(in the rows, 128 means zero)
These are runs of 7 systems, one row a step. Runs of the same system follow the same rule from any start.
run 1, pugof, 11 rows:
[[ 86 146 142 187 132  89 101 138 120 123  74 108  92 125 171 129 102 156]
 [169 114 111 122 106 142 159 131 134 151 152 159  69 126  87 173  71 121]
 [148 114 128 142 147 103 177  90  96 110 130  78 191 164 138 165 143 120]
 [113 136 171  41 164 149 112 159 119 112  97 158 127 100 127 138 144 125]
 [118 131  97 149 141 118 120 115 147 141 187 163 155 116 113  67 165  82]
 [ 73 140 132 160 102 158 105 136 122 123  80 119  86 169 178 107 149 161]
 [173 150 112 130  73  97 119 142 143 150 153 145  96 101  90 159  98 171]
 [146 126 142 175 182 131 161 119 127 133 141  51 141 168 123 155 106 110]
 [148  87 152  50 112 177 126 136 123  79 111 137 148 107 122 150 119 125]
 [118 127 109 136 167  68 127 117 128 141 122 144 185  76 131  75 143 100]
 [ 64 124 124 138 149 173 104 119 108 129 111 163  51 155 156 115 126 107]]
run 2, pakev, 11 rows:
[[206 148 122 156 127 130 106 110 134 129 126 187 145 128 122 111  92 168]
 [ 73 138 107 185 125  91 118 123 191 116 114 128 105 153 121 147 175 145]
 [136 137 193 118  89 168 121 157 114  98 167 127 105 161 117 185 109 108]
 [114 121 145 125 142 150 147 113 148 190 127  53 159 132 157  93 109 140]
 [ 91  92  97  81 163 134 106 124  80  77 115 116 105  88 133 122 139  97]
 [194 124 129 149 134 107 149 120 102 134 111 188 173 103 124 102  80 106]
 [ 93 129  82 153 125 113 135  99 163 156  86 173 103 141 105 134 180 162]
 [137 168 173 114  98 105 111 140 114  97 187 151 127 147 113 193 148 129]
 [135 146 146 129 128 139 163 178 172 183 122  71 129 150 135 100 121 131]
 [111 116  93  84 151 170  74 120  97  85 151  81  90 116 140 105 140 138]
 [168 109 144 163 147  95 127 133 123  83 107 133 185 109 158 101  77 103]]
run 3, bepal, 11 rows:
[[127 135 165 131  89 129 153 162 154 140 147 130  71 149 108 199  93 122]
 [207 142 123 143 123 111 159 142 120 118 173  81 179 154 109 133 125 121]
 [136 109 124  71 152 180 108 113 135 119 112  92 169  95  91 123 180 147]
 [ 97 149 104 128 169 126  58 111 104 110 155 172 114  94 129  76 151 111]
 [ 75 110 128 178 145 121 143 126 141 133  55 144 106 151 183 101 109 123]
 [131 116 146 130  62 123 150 138 134 145 138 162  77 131 126 179  62 131]
 [163 140 140 134 118  66 174 144 141 118 165  82 174 147 121 165 127 120]
 [160 122 124  78 173 187 138 124 118 147 135  94 150 119  75 131 164 126]
 [124 152  99 109 139 133  72 103  94 105 139 171 158 111 139  71 178 139]
 [ 46 132 139 159 149 131 107 144 161 127  66 146  89 132 160 104 148 128]
 [142 123 133 181  90 137 133 129 127 135 138 156  66 156 144 145  56 124]]
run 4, dap, 11 rows:
[[116 140  98 135  67 122 129 159 107 161 177 139  67 104 112 107 119  99]
 [102 123 153 168 126 105 164  82 125 117 103 141 164 187 157 176 143 136]
 [165 157 154  53 155 123 122 161 133 136 162 138 115 109 101 160 107 141]
 [162 143  85 184 132 134 129 111 121 137 152  77 166 159 138  71 152 135]
 [101  94 142  73 139 182 103 116 161  93  75 153 122 126 136 136 144 155]
 [107 150 131 167 108  93  98 181 124 129 155 134 110  71 114  86 127  79]
 [108  98 135 182 143 150 162  85 129 139  92 122 100 181 141 173  97 130]
 [159 127 135  59  76  87 137 144 119 116 157 152 141  95 117 171 108 144]
 [146 157 110 170 205 106 135 103  87 155 120  90 172 138 129 100 151 119]
 [129  97 106  53 127 203 130 122 144 125 133 151  93 153 128 114 136 137]
 [ 93 159 140 162  75  88 109 174 133 116 120 131 162 106 134  89 186 115]]
run 5, dap:
[[113 105 190  99 102 177 168 124 130 158 126 136 139 138  96 182 129  95]
 [121 179 164 118  96 100 109 131  91 175 164  97 144 123 164 114 114 154]
 [127 128 117 116 194 141 108 108 115  66 144  90 119 187 166 138 133 141]
 [185 134 103 109 112 143 125 205 145  85  96 153 107 122 115  94 131 134]
 [102 126  86 196 137 101 111  96 169 147  94 147 120 102 101 108 156 149]
 [107  81 163 113 117 155 140  96 160 122 159 170 136 107  95 173 103  76]
 [126 144 173 141  91 107 160 150  89 186 128  79 160 103 142 127  99 115]
 [118 138 111  91 160 138 106  75  64 116 142 104 105 160 166 151 122 166]
 [166 137 105  87 141 111 139 186 123  66 135 157 137 147 151  92 145 101]
 [124 151  89 174 152 132 133 151 162 157  72 130  96 134  89 111 180 150]
 [110 110 139 131  89 152 105  86 188 127 174 193 129 128 100 145 130 126]]
run 6, doni (11 x 18):
[[184 167 114 112 131 132 153 126  75 133 139 133 130 181 103 169 169 152]
 [160 113  97  95 116 131 126 109 206 133 131 134 162 131 131 101 130 188]
 [ 87 130 142 133 138 160 109 166 187 105 168 100  89 131  89 138 166  94]
 [153 145 151 202 125 171 113 149 104 132  87  95 132 157 150  86 116 137]
 [ 74  72 120 131  98 102 124 101 138 103  92 125 111  98 170 140  79 133]
 [131 157 166 124 169  92 110 139  70 103 167 133 121 101 116 171 105  82]
 [180 124  78 116 171 118 184 105  81 170  98 146 152 136 134  97 120 129]
 [109 109  96  78 113 125 107  98 157  98 136 183 141 107  94 145 190 147]
 [129 183 188 125 127 149 123 175 158 177 157 143 145 141 114 101 159 117]
 [118 116  90 151  77 164 154 127 137 155 110 100  78 182 148 121 129 159]
 [123 124 165 143 104 109  83 123 164  49 145 104 142 137 150 171 106 157]]
run 7, pakev, 11 rows:
[[ 95 118 180 115 178 195 114 136 165 143 104 147 122 120  93 135 151  97]
 [ 92 129 156 106  93 147  94 111 114 151 180 150 165  91 141  77 136  98]
 [ 99 117 117  93  82  82 157 162 118 136  80 152 119 116 184  99 111 135]
 [176 130  58 119 117  95 142 114  93 132 152 136  76 127 117 158  86 157]
 [167 149 100 174 174 104 160 122 129 104 114 102 156 185 113 151 171 139]
 [139 134 171 121 164 186  91 146 175 103 120 127 121 124  73 159 157 133]
 [ 86 144 182 160 124 152  81 130 139 148 173 119 152 111 144  72 131  95]
 [ 77  87 133  85  84 139 137 148 136 114 101 147 108 126 187  97  99 113]
 [155 110  91 124  89  91 144  90  72 143 133 120 117  98 138 150  70 149]
 [139 132  85 151 187  87 190 111 104 134  88 129 127 173 122 159 148 124]
 [172 134 135 107 157 168 119 124 149 113 147 153 142 126  52 168 172 128]]
run 8, Zag (11 x 18):
[[ 72 104 156  71  85 111 165 129 163 147 143 115 159 129 150 142 149 115]
 [134 133 171 122  59 167  77 166 143  81 154 138 125 129 148 106 121 133]
 [129 173 119 181 157 104 113 172 177 142 139 155 104 142 133  72 140 115]
 [177 119  74 169 132 130 146 108 155 114 107 138 106 163  81 164 144 164]
 [185 138 136 126 191 125 136 112  71 138 100 109 168 103 102 141 114 130]
 [ 73  97 130  83 151 133 147 104 128 166 144  73 120  90 110 152 130 106]
 [105 105 129  74  85 171 103 112  88  85 173 132 135 140 162 109 142 113]
 [ 79 150 135 144 116 111 113 175 131 132  89 145  98 137 189  66 125 125]
 [121 139 120 191  98  97 124 106 162 121 131 183  88 155 118 166 113 144]
 [202 143 148 147 144 110 181 142 124 132 100 168 181 157 112 148 122 123]
 [139 122 157 113 135 135 139 132 174 167 120  67 153  85  84 156 119 150]]
run 9, Vako, 11 rows:
[[ 93  91  98 185 152  98 175  98 153 145  71 114 150 128 132 118 136 107]
 [125 114 157  94  67 185 113 129 135 122 153 105 100 122  86 182 134 145]
 [141 144 148 145 109  70 141 111 102 167 143 138 185 101 161  98  87 121]
 [113 133  81  69 144 123 144 159  91 109 123  82  87 150 137 136 174 134]
 [173 156 153 140 150 148  74 127 117  93 146 211 138 126 122 111 110 125]
 [ 77 118 100 163 181 106 167 120 160 160  64 121 107 148 137 123 143 123]
 [142 120 146 131  74 190 109 121 166 114 177 129 120 145  79 162 149 133]
 [127 131 170 167 115  78 155 135 127 161 101 101 186 105 164 111  84 120]
 [112 121  82  58 121 130 118 148 118 109 168  70  79 117 124 137 147 139]
 [174 137 141 148 153 130  99 118  77  85 141 187 166 117 138 100 104  93]
 [ 85 111  92 108 173 125 154 129 141 153  46 137  82 132 138 133 136 142]]
run 10, Zag (11 x 18):
[[169 129  65 121 168 138 116  78 125 161 136 132 103 108  86 131 119 170]
 [111 120 114 108 173 113 145 106  58 109 100 100 156 117 114 156 184 111]
 [ 88 103 151  85 117 163 137 126  83 156 130 102  81 117 161 140  73 115]
 [ 79 131 129 107  90  81 111 106 127 112 173 158 154 134 184 109 140 125]
 [113 119 155 164  84 134 139 184 165  88  76 165 107 157 152 128 121 114]
 [175 164 146 183 116 119 115 121 161 171 145 172 136 123 105 118  95 151]
 [158 141 125 126 171 115 160 139 173 120 115 122 167 152  74 164 187 134]
 [182 120 122 100 126 181 120 144  96 131 139  65 117  99  84 139 111 134]
 [ 89 137  97 106 193 118 103  99 108 130 176  77 136 115 146  90 153 108]
 [ 91  80  77 104 109 152 131 125 112  79  99 137  71 142 155 128 128 120]
 [114 139 141 174 108 105 114 104  68 151 100 175 139 120 177  95  96 129]]
run 11, doni (11 x 18):
[[162 133 155  98 145 187 100  88 144 146 156 172 161 125  82 141 148 145]
 [121 125 108 146  69 130 164 163 176 161 152 125 139 135 118  73 158  99]
 [ 82 143 152 131  98 159  99 125 113 114 116  65 115 161 145 154 172 166]
 [152 125 154 121 117 134 105 157 145 102 135 123 113 132 183 101  42 139]
 [109 116  89 154 184  71 154 145 128  97 110  99  81 130 116 169 115  97]
 [176 125 145 144 185 157  99  82  92 115 104 160 164 105  96 139 113 133]
 [105  97 104 122 104 103 159 123 146 166 133 174 156  78 114  83 137  82]
 [ 89 168 150 109 104 144 121 122  70 145 146 128 130 141 113 150 204 126]
 [162 147 136  91  85 142 138 144 136 153 135 145 140 168 182  90 100 175]
 [103 123  95 111 129  94 138 152 187  91 147 100  68 155 124 177 134 145]
 [187 149 159 172 183 169  97 132 143 109 126 102 138 148  99 142 107 140]]
run 12, pugof (11 x 18):
[[108 129 112  95 153 211 108 129 114 158 133  93 108 130 118  79 171 123]
 [137 137 125 151  80 102  70 136 151  64 161 145 147 122 155 103 127 149]
 [115 129 114 178 144 122 152 161 164 173  64 101  81 113 119 118 105 133]
 [168  99 121 133 116 161 111  66  86 109 167 129 120 129 110 177  82 135]
 [116 112 161 112 140  64 182 146 150 111  89 124 177 136 156 159 113 114]
 [113 126 113  74 169 167 126 122  72 164 130 146 113  85  89 114 161  91]
 [119 150 124 145 124 106 110 119 125  83 173 173 155 178 178  91 150 113]
 [ 93 148 108 126 105 129 134 171 164 163  69 126  78 131 115 126 174 163]
 [184 161 134 173 117 143  89 103 103 140 188 117 127 129  96 143 109 150]
 [122 104 165 126 130 132 160 148 195 111 108  77 140 165 160 151  96 136]
 [142  94 116  93 118 148 116 124  95 126 120 109 147  43  78 126 133 108]]
run 13, Vako:
[[168 126 130 129 120 163 107  85  88 118 173  69 161 127  94 161 149 146]
 [109 126 179  73 138 101 147 149 111 144  96 156 178  94 159 113 113 106]
 [107 149  56 126 115 122  96 145  96 127 132 129  69 114 114  96 180 139]
 [140 131 166 154 152 179 120 103 108 113 128 170 139 199 170 119 105 119]
 [120 115 100 130 109  78 171 154 207 134  88 153 102 129 117 148 125 147]
 [144 153 144 180 134 139  97 103 116 131 180  70 130 136  84 168 138 134]
 [132 108 169  82 154 135 164 146 146 151 122 114 186 112 149  96 100  93]
 [113 127  70 117  95 109  82 148 115  85 119 108 110  79 111 101 176 146]
 [108 126 168 145 161 172 102  99  71 123 136 159 107 155 168 122  83  96]
 [144  94  67 106 103 107 188 127 168 144  98 176 107 145 123 129 121 136]
 [147 160 150 173 116 124 103 101 102 115 127 104 135 146  97 200 155 168]]
run 14, bepal:
[[141  92  85 110 129 132 127  99 106  55 148 105 110 139  97 193 146 127]
 [162 152 157 136 179 102 121 165 121 128  93 162 171  78 101 103 131  99]
 [ 85 105  91 146 127 146 135  52 156 185 133 132 135 133 125 108 151 146]
 [ 87 133 187 110 107 139 122 144  77  96 141 164 116 148 165 147 122  82]
 [145 159 120 133 109 103 150 182 156 182 116  90 108 131 151  85  99 156]
 [150 109  93 104 131 147 127  84 121  80 151 101 103 170 111 198 140 168]
 [168 141 143 123 156 111 119 185 128  83 111 169 162  90  96 109 147  88]
 [101 118  95 176 140 137 117  69 146 187 109 106 139 105 107 101 153 156]
 [ 88 111 182 112 121 155 105 103 110  89 151 178 127 151 164 149 108  91]
 [121 139 122 131  92  93 161 197 139 169 120  94 112 109 154  75 100 109]
 [146 123 105 106 143 133 131  79 109 125 141  80  98 163 124 198 119 184]]

Which system made each run below?
run 15, 2 rows:
[[133 126 124 168 109 112  89 103 139  65 145  80 187 128 124 135 170 151]
 [102 108 171  83 150 162 125 162 137 151 108  88 139  87 148  90  95 103]]

doni
run 16 (2 x 18):
[[104 129 116 114 108 151 128 130  78 128  85 200 129 117 111 117 191 108]
 [ 69 160 149 134 143 102 151 145 157 184 146 177  97 151 138 124 139  91]]

dap
run 17, 2 rows:
[[112 158 155 124 129  78 137 149 151 163  72 113 138  96 106 172 147 168]
 [151 126 164 119 120 146 133 131 118 103 211 111 123 137  89 185 109  83]]

Zag
run 18 (2 x 18):
[[105 132 134  74 112 119 138 145 107 173  80  82 150 100 162  99 135 163]
 [144 135  73  94 182  91 110 139  89 105 145 141  85  92 130 115  95 111]]

pakev
run 19, 2 rows:
[[144 109 143  97 178 174  90 123 179 121 115 123 161 105 138  81 107 143]
 [ 93  99 100 151  94 153  95 156 126 106 124  77 102  76 125  78 133 100]]

dap
run 20, 2 rows:
[[168 172 118 163 190 102 117 173 113  99 139 127 124 156 148  85 115 106]
 [138  82  91 130 107 170 145 102 155 134  54 125 128 127 115 129 135 173]]

bepal
run 21:
[[171 110 135 138  80 139 134 160 126  98 155 140 107 143 164 105  50 108]
 [115 129 121 181 149  84 121 114 200 136 111 138 180 121 144  82 138 139]]

Zag
run 22 (2 x 18):
[[ 74 147 146 113 177 147 116 174 177 142 123 139 101 139 145  79 151  95]
 [115 139 134 185  69 162 110 157 151 111 149 107  78 157 108 148 142 127]]

dap
run 23:
[[150 191 144 109 112 138 108 182 148 130 165 135  90 177 129 127 154 158]
 [151 154 126 182 148 122  94 124 203  92 134 121 150 170 132 121 145 170]]

dap
run 24:
[[117  80  91 135  82 121 168 121  95 141 110 148 147  85 124  90 120  75]
 [140 143 110 103 121 109 143  90  76 155  79 193 124 139 143 152 131 174]]

pakev
run 25, 2 rows:
[[133  80 101  82 125 182 141  70 111 148 146  82 148 131 146 112 111 138]
 [ 71 129 139  85 135 120  72 128 105  92 103 141 139  85 164  99 158 131]]

Zag
run 26 (2 x 18):
[[111 152 160 130  96 154 139 142 110 145  79 137 173 166 168  91 181 148]
 [111 126 127  66 141 102  93 129 160 127 145 132  84  82 126 158  85 157]]

pakev
run 27, 2 rows:
[[132 109 119  70  99 156 146 166  83 113  75 128 145 117 161  86 145 126]
 [102 174 103 121 135  88  77 126 139 145 134 136  72 104 119 147 142 186]]

bepal
run 28:
[[138 128 152 128 134 131 195 127 143 162 101 184 123 174 103 185 136 115]
 [178 148 162  95  79 125 138 137 113 156 139  94 180 115 112 152 123 168]]

Zag
run 29 (2 x 18):
[[100  96 105 106 144  90 147 118 144 156 141 124  89  88 143 129  57 108]
 [157 110  66 141 109 128 174 110  51 117 132 134 135 156 122 120 155 103]]

pakev
run 30:
[[115 139 145  97  52 102 134 109  98 142 148  95 178 124 145 146 159 160]
 [114 165 154  80 194 147 104 166 153 122 161  97  98 147 125 129 152 124]]

bepal
run 31 (2 x 18):
[[145  76  93 116 167 151 102  66 126  95 112 113 164  96 131 109 112 141]
 [ 72  91 143 103 108 123 137 108  95 113  98 171 120  89 109 175 141  97]]

Vako
run 32 (2 x 18):
[[135  92 127 107  68 148 168 154 127 101 111 139  74 153 124 188  96 119]
 [187 142 105 120 150  82 165 116  80 146 118 111 192 110 103 138 145 134]]

pugof
run 33:
[[136 132 121  88  80 126 106 143 137  79 133 103 183 127 127 118 201 162]
 [100 156 148  85 156 152 100 173 168 154 124 102  91 128 155  87 119 147]]

doni
run 34, 2 rows:
[[146 109 140 114 149 189 111 114 100  65 123 191 135 152 115 132 146  98]
 [105 137 122 127 118  87 139 104 172 159  92 182 180 127 144 102 167 159]]

pugof
